name the system of each run
K294, trace 1 (9 x 20)
[23 -21 13 -47 5 -10 -12 18 -6 19 -56 31 -21 4 12 15 -17 42 29 28]
[-8 30 -10 25 26 -12 12 11 -19 50 -13 37 -4 22 30 -7 17 43 -20 -41]
[48 -16 20 10 16 8 4 46 -28 -10 11 61 -6 -38 -6 -12 25 -7 -4 17]
[-12 -24 42 -1 10 -62 18 -19 -3 15 -4 11 -11 -10 37 34 44 1 21 -5]
[-19 -8 6 12 4 29 -8 31 74 20 -8 43 -15 3 17 -2 42 -5 -15 2]
[34 -28 13 -43 6 1 4 35 12 18 -27 4 -29 -18 32 23 -27 45 22 11]
[-36 31 2 30 14 -9 8 25 -12 45 0 25 8 -18 24 8 2 52 -6 -44]
[6 -24 22 -3 13 14 -16 50 -33 -5 6 69 -4 -33 -13 19 2 -19 -15 12]
[-20 -23 11 1 0 -38 -3 -28 -29 23 -28 18 -19 -1 47 50 42 -1 14 8]
K482, trace 2 (9 x 20)
[1 23 11 41 -3 -27 -8 0 1 -17 -3 -16 52 -6 -58 19 -13 -45 6 -18]
[-4 -4 5 34 -15 -41 29 -12 11 5 0 -61 -11 24 52 35 10 -8 6 -1]
[-59 26 -8 24 -34 29 -2 21 12 -8 23 -36 4 -26 16 -22 -29 43 5 1]
[-11 -28 52 -55 11 -19 7 23 40 1 15 -6 -3 -30 -7 12 -36 21 15 -12]
[21 5 -12 -35 24 11 22 -39 15 -11 44 -32 7 23 -25 -51 -7 -14 -18 -28]
[-16 11 -20 -22 -11 -11 -30 -47 -13 -2 -44 -30 24 22 -43 31 -34 -20 15 -1]
[27 -13 -30 -9 -10 3 14 -29 -42 9 -5 -46 -25 -22 55 28 -3 17 19 0]
[0 18 -2 14 -21 18 -14 4 -18 -24 14 -3 21 -77 -24 -23 4 27 41 14]
[51 -7 37 -4 17 -37 21 4 56 8 -12 -4 11 -30 -12 10 20 -1 38 -15]
K482, trace 3 (9 x 20)
[14 -7 -36 -2 24 21 -4 -20 23 42 -21 21 -23 27 31 35 35 -22 -29 -31]
[-5 -6 -18 11 -32 36 -26 24 -42 -33 -14 20 -12 22 3 -21 -6 -5 -7 68]
[-11 -1 19 -9 26 -26 -5 6 -21 42 -20 65 -8 -20 20 16 31 38 8 -21]
[31 -11 -16 20 8 52 -2 27 17 -18 30 29 -8 -9 -7 -7 25 -55 -34 4]
[-24 7 29 9 -2 -48 -9 -6 -4 -3 -36 38 8 58 -14 -16 25 -1 5 37]
[-4 10 -41 22 14 39 -3 17 7 45 -10 19 -22 18 41 28 9 6 -40 -34]
[-20 -26 22 -5 -18 12 -17 43 -38 -40 12 34 -10 4 -4 -12 -17 -12 -14 56]
[-24 -1 18 -19 35 -27 7 -23 -1 37 9 54 -7 1 13 -6 51 14 -12 -36]
[4 -8 -32 3 -7 61 -29 8 33 -15 -1 15 -8 20 -17 3 15 -59 -33 19]
K294, trace 4 (9 x 20)
[-49 22 -30 -26 -9 18 -37 -42 -31 19 -27 7 10 -24 -14 6 -12 40 21 -8]
[-10 13 -22 -27 14 17 -32 -15 -48 1 -19 56 9 33 -39 -25 -6 0 -17 10]
[57 4 -24 0 17 -19 3 -44 -53 3 -25 18 -1 31 -5 -12 36 -14 6 10]
[27 13 15 26 8 -25 29 -19 13 -15 19 10 0 29 3 -61 62 -4 4 16]
[58 -17 28 -20 22 -17 32 -3 62 -7 21 -15 -2 -3 -11 -19 20 -18 11 -16]
[11 15 29 30 -7 -33 18 30 72 11 -17 -38 18 -3 -5 13 -18 15 26 -16]
[-13 -1 15 16 -4 9 13 69 24 3 11 -15 0 14 7 25 -60 -3 -31 -16]
[-12 -7 -17 31 -19 18 -3 29 -38 -2 10 -32 -5 -42 30 55 -36 -7 -6 -8]
[-83 -8 -1 4 -27 18 -23 -7 -37 -20 27 2 -5 -28 17 9 -2 -2 -9 18]
K123, trace 5 (9 x 20)
[-53 -15 -2 -14 -21 41 -17 -9 67 -10 15 -2 -22 -8 17 -10 30 -8 -3 22]
[-28 1 -19 -26 -6 -1 -18 -41 -5 1 -32 6 -11 80 -1 -15 5 -8 -13 29]
[31 36 -19 -18 30 -12 3 -23 -12 32 -28 11 21 30 -36 -22 -21 32 1 -41]
[48 7 11 7 7 -5 3 32 -43 -23 14 2 30 -38 -47 -2 -42 -10 8 -7]
[16 -29 20 12 -8 -10 6 -3 -12 -8 14 -7 -6 -76 22 40 32 -15 31 1]
[-32 -7 -2 22 -29 27 4 -7 52 -18 28 -18 -18 -9 35 -25 49 -7 4 28]
[-12 -10 -10 -17 -2 -10 8 -20 6 4 -12 -9 -26 86 32 -21 12 0 -25 26]
[5 26 9 -21 31 -26 11 6 10 38 -19 16 14 43 -21 -23 -35 47 -8 -40]
[18 11 21 16 7 -20 -5 44 -25 -10 -3 6 35 -14 -51 26 -50 -21 -1 -16]
K525, trace 6 (9 x 20)
[-5 2 -20 28 8 -14 19 -15 7 26 5 -42 -3 20 34 56 -3 -31 -26 -46]
[-45 -16 0 -4 -38 41 -34 6 15 -32 10 -5 -6 -52 -3 11 2 -13 16 37]
[-25 -27 8 -45 20 -10 -1 -13 -22 7 1 35 -27 65 16 -6 3 -9 -39 10]
[10 24 -22 -31 14 35 -14 -18 50 30 -17 3 10 -26 -29 -25 -3 38 21 -29]
[28 4 28 6 -5 -49 -4 28 -40 -15 -38 10 21 23 -30 3 -35 10 22 31]
[21 15 -35 25 17 -7 15 -37 -30 28 5 -29 6 -20 21 38 9 -12 -7 -57]
[-10 -22 22 13 -25 12 -17 6 -8 -44 21 14 4 -60 -11 -3 36 -31 25 42]
[-4 -13 1 -12 13 -15 26 -24 -11 5 19 7 -31 62 45 -28 38 -2 -30 8]
[20 25 -20 -1 -4 56 -2 14 62 -2 7 -13 6 -18 -22 -50 -8 23 6 -6]
K507, trace 7 (9 x 20)
[66 -7 -29 -34 14 18 5 -34 36 16 -25 -32 -8 -20 -3 17 1 -1 25 -19]
[-30 7 43 31 -22 -57 19 1 -28 -32 21 -14 13 0 4 -32 10 18 22 30]
[35 17 -44 15 26 14 -3 -21 -19 23 -6 -2 16 12 -23 29 -9 -42 -30 -52]
[11 -28 19 -15 -32 -10 18 -2 28 -32 7 -61 -19 -9 29 -4 -7 11 37 43]
[-43 14 13 14 21 -39 7 -5 -42 10 20 22 19 41 -13 5 -5 -19 -39 -33]
[27 -17 -26 -35 -2 33 -8 -29 61 3 -8 -43 -6 -27 -9 23 -6 -22 17 -15]
[-48 -2 47 5 -21 -57 -4 1 -26 -26 -3 4 10 29 -5 -12 -3 10 16 44]
[4 27 -52 -11 23 28 -16 -34 -11 35 -10 -7 15 -1 -24 21 -21 -8 -21 -57]
[22 -27 24 -37 -22 -12 6 -13 8 -40 4 -32 -10 -17 -1 -28 -1 15 46 54]
K644, trace 8 (9 x 20)
[-39 39 -39 0 -2 26 -35 -33 -3 9 -16 4 30 24 -49 -14 -20 -5 -15 -19]
[19 -10 2 -54 9 -24 -8 -28 16 -1 -32 -20 3 56 -35 6 -35 -14 6 6]
[8 34 9 -17 19 -32 18 -19 18 27 -8 -19 25 3 -20 -31 -20 62 26 -41]
[16 9 9 -12 8 -8 6 -27 2 -33 38 -25 37 -19 -63 -35 -12 -32 5 -16]
[-6 5 3 -24 15 -38 -8 -46 -82 2 -4 13 18 2 -24 7 -4 -2 7 -11]
[-28 42 -43 8 -8 13 -12 -46 -15 -1 -5 -29 15 46 -17 -31 -12 5 -14 -10]
[54 -11 -14 -54 26 -6 14 -28 6 4 -11 -16 -7 54 -20 -13 -27 -13 -13 -10]
[28 42 5 -1 27 -21 11 6 -4 23 -10 21 29 8 -37 -41 -19 49 9 -35]
[13 21 2 18 4 -15 -5 -8 -1 -23 10 -19 47 1 -70 0 -23 -48 -4 -21]
K507, trace 9 (9 x 20)
[-31 6 -4 -17 17 -1 -8 -39 -19 11 3 52 -8 44 -1 -42 48 -1 -23 8]
[31 28 -21 -4 11 20 -3 -16 68 23 -27 -1 8 7 -22 -36 17 27 20 -14]
[20 24 37 30 -10 -36 6 50 -7 -16 -16 8 30 -9 -32 -25 -25 31 29 21]
[35 10 -23 28 9 6 2 25 -52 18 -6 -3 9 -43 6 47 -29 -1 -3 -35]
[13 -39 -3 -1 -20 18 14 0 -30 -32 38 -24 -31 -32 47 7 17 -21 1 34]
[-21 -9 -4 8 19 -8 17 -18 -8 14 17 26 -22 58 36 -6 46 -27 -45 -8]
[-4 6 -3 -8 1 28 4 0 100 9 5 -21 -6 21 -5 -22 8 -4 -10 -17]
[-25 5 49 3 -7 -32 -13 50 27 -6 -26 23 24 19 -39 5 -37 7 9 17]
[-20 10 -21 -1 -3 21 -29 13 -22 23 -24 0 15 -46 -11 57 -44 11 6 -28]
K525, trace 10 (9 x 20)
[54 17 -2 -28 22 -1 7 -22 31 4 -17 14 13 13 -42 -57 15 21 22 -4]
[67 20 6 25 -1 -37 28 17 -22 -3 -20 -35 13 8 -2 -10 -28 31 30 4]
[14 12 -11 47 -6 -8 24 10 -42 -12 41 -43 15 -36 10 22 -15 -23 -8 -31]
[-38 -34 33 10 -11 -7 11 5 13 -24 54 -4 -8 -36 22 14 33 -41 -8 8]
[-57 -9 4 -16 -9 8 4 -25 42 -7 23 -11 -23 46 24 -38 28 2 -18 20]
[12 3 -18 -36 -1 37 -12 15 54 -1 -18 -14 -6 44 -25 -29 -41 13 -11 10]
[10 2 5 -28 5 -10 -2 35 -18 19 -28 -14 4 1 -6 27 -78 44 7 -14]
[-31 14 4 1 11 -25 -15 -20 -42 9 2 0 34 -37 -33 40 -25 -11 4 -46]
[-11 -23 20 -10 -2 -32 -17 -54 0 -11 -10 6 5 -25 -11 34 52 -46 28 7]
K123, trace 11 (9 x 20)
[-53 34 -20 33 -21 24 0 1 54 11 9 -42 9 9 10 -14 -8 22 -6 -16]
[-1 -22 -23 -39 1 14 -5 -6 -24 -8 -1 -26 -17 54 3 20 -54 -29 -35 7]
[-15 2 9 -64 24 -3 -14 -22 10 32 -17 14 8 -32 -27 5 -24 44 24 -35]
[-2 9 7 10 -11 7 -26 -8 2 -39 8 6 37 -16 -70 -8 -2 -53 5 15]
[46 -8 -30 6 -14 0 -6 -44 -23 4 -37 -24 -12 -25 24 28 33 -2 41 21]
[-2 22 -9 7 -2 17 27 -24 8 -16 54 -29 1 -12 8 -73 19 27 1 -6]
[48 -42 29 -36 17 -22 27 8 7 -16 10 8 -23 45 8 -9 3 -30 -16 23]
[-15 16 46 6 0 -54 12 14 29 21 -27 15 13 -5 2 -10 6 56 37 -4]
[-6 22 7 66 -12 -20 10 24 11 -17 9 -32 31 27 -19 18 -17 -46 -21 -12]
K644, trace 12 (9 x 20)
[5 -9 -13 -44 6 1 -22 -36 -74 -15 -2 3 13 -14 -39 7 -32 -17 3 1]
[-54 30 -15 -4 5 -16 -9 -32 -20 16 -9 2 9 67 -9 -25 -14 18 -23 -13]
[45 7 -33 -40 18 20 -3 -43 41 13 -20 -29 5 29 -31 -10 -11 -15 -1 -24]
[35 12 32 -27 17 -42 12 7 -9 -1 -11 14 20 11 -39 -42 -26 41 25 1]
[-7 37 3 35 10 -31 8 -25 -5 -2 21 -22 46 -13 -45 -3 1 -23 0 -48]
[7 -5 -20 -35 -9 1 -16 -36 -66 -24 -6 -28 11 -4 -30 12 -47 -15 9 10]
[-46 19 -7 -22 17 -17 8 -28 -24 18 8 -4 0 61 3 -29 -23 28 -33 -23]
[37 11 -37 -37 26 34 -8 -35 38 14 -7 -4 10 17 -43 -22 -6 -15 -11 -32]
[31 10 31 -22 14 -45 0 5 -14 -5 -30 27 25 22 -51 -28 -19 22 23 13]

runs to name
trace 13 (2 x 20)
[48 -30 27 -15 9 17 6 59 13 -23 18 27 -7 -35 -18 2 -15 -22 -5 12]
[8 23 23 15 25 -48 21 -25 -7 -2 14 19 24 44 -27 -46 32 -9 -11 -15]

K482
trace 14 (2 x 20)
[11 -1 -10 2 -14 12 -7 -16 69 -13 -26 -14 -6 53 -9 -26 27 -25 4 33]
[-1 22 -27 -7 -2 6 -8 14 -9 31 -50 2 -8 49 17 -5 -39 56 -2 6]

K482
trace 15 (2 x 20)
[-25 -9 -7 -32 -12 1 1 -47 -1 -33 24 -40 -4 53 -12 -36 -8 -23 -14 27]
[33 25 -49 -7 -1 32 -2 -49 27 -5 1 -51 14 2 -26 -24 -4 -11 9 -17]

K294
trace 16 (2 x 20)
[28 -15 -4 -54 16 -8 26 -35 4 -7 20 -46 -13 46 -3 -22 -35 -7 -13 -12]
[-22 -2 50 -26 17 -64 26 -31 26 6 21 -25 15 -4 -10 1 3 8 17 -35]

K507
trace 17 (2 x 20)
[-35 15 -3 -26 -6 39 -31 14 8 -19 11 8 22 -4 -59 -28 -51 0 -14 1]
[20 -36 20 -61 29 -42 14 -36 -14 17 -11 -3 -17 22 7 30 -6 -11 3 -15]

K482
trace 18 (2 x 20)
[-42 35 4 7 -7 -16 -8 -38 54 17 -17 -7 24 -4 -16 -26 28 34 33 -15]
[33 -5 11 -41 24 16 -6 37 27 1 -15 27 6 37 -46 -11 -46 -8 -23 -2]

K294
trace 19 (2 x 20)
[-43 -29 16 -9 2 3 1 12 -47 0 39 22 -18 -51 37 28 7 5 -14 -10]
[-51 -14 0 -12 -5 16 -38 -23 0 12 -15 46 -6 -45 5 31 42 -7 12 7]

K294
trace 20 (2 x 20)
[4 6 -6 -23 -19 -11 -21 -7 -30 -11 -48 4 5 44 -21 -24 -30 30 23 52]
[60 7 -39 -16 33 16 7 -14 -34 26 -5 -8 3 -10 -12 23 -28 -9 -14 -51]

K525
trace 21 (2 x 20)
[-14 2 38 12 30 -23 13 30 9 16 20 67 2 13 -1 -24 40 1 -27 -17]
[57 -35 18 -4 17 -12 5 21 20 12 -23 27 -18 -26 18 45 32 -22 14 4]

K294
trace 22 (2 x 20)
[7 -6 24 58 -11 -28 22 13 24 -19 11 1 -1 23 19 1 53 -43 -7 23]
[48 -9 -27 26 -8 14 7 10 -38 12 -18 -15 -21 -44 46 41 7 10 17 6]

K644
trace 23 (2 x 20)
[-3 -32 11 11 -6 4 3 0 8 10 4 11 -27 -56 53 43 51 -5 18 5]
[-26 -13 1 29 -36 30 -7 22 1 -24 13 10 -26 -24 43 -15 36 10 7 54]

K644
trace 24 (2 x 20)
[15 21 -5 17 32 5 20 38 33 41 6 8 7 12 5 10 -21 13 -33 -64]
[12 -4 10 -16 -1 30 -27 43 13 -19 -4 15 20 -41 -55 10 -47 -15 6 1]

K644
trace 25 (2 x 20)
[49 1 -14 -43 22 33 7 16 -18 -4 18 17 -8 3 -25 -50 -34 24 -13 -4]
[24 3 6 -17 28 -31 -13 -24 -48 1 -16 26 29 8 -55 17 -11 -32 -4 -22]

K482
trace 26 (2 x 20)
[38 -22 31 -15 19 16 4 55 6 -19 25 41 6 -26 -38 -15 -19 -18 -12 3]
[-7 -13 10 27 -2 -16 -7 19 1 30 -35 25 -15 -33 44 62 33 8 14 -3]

K507
trace 27 (2 x 20)
[26 -3 22 -12 36 -42 43 1 0 34 19 -15 -3 -9 24 15 -10 27 -3 -57]
[-6 22 -14 7 -4 48 -17 11 -15 -25 35 8 24 -54 -45 -36 -16 1 -2 -5]

K644
trace 28 (2 x 20)
[51 1 28 23 12 -27 35 14 8 0 20 9 6 -49 8 -25 36 21 31 -11]
[21 33 10 49 1 -8 8 24 55 -10 1 -11 39 9 -46 -14 1 -25 0 -16]

K482
trace 29 (2 x 20)
[-5 -41 1 -21 -8 10 -10 -15 -18 -2 -11 30 -40 -14 49 20 52 -8 7 39]
[0 14 -17 7 2 42 -20 1 14 5 -8 57 -5 -19 -7 -50 52 24 6 19]

K482
trace 30 (2 x 20)
[7 17 -11 30 18 -12 38 -14 4 33 17 -4 -17 18 53 -20 43 28 -15 -33]
[2 22 1 48 -23 33 -8 42 45 -31 10 -1 19 -15 -29 -35 2 -10 3 23]

K525
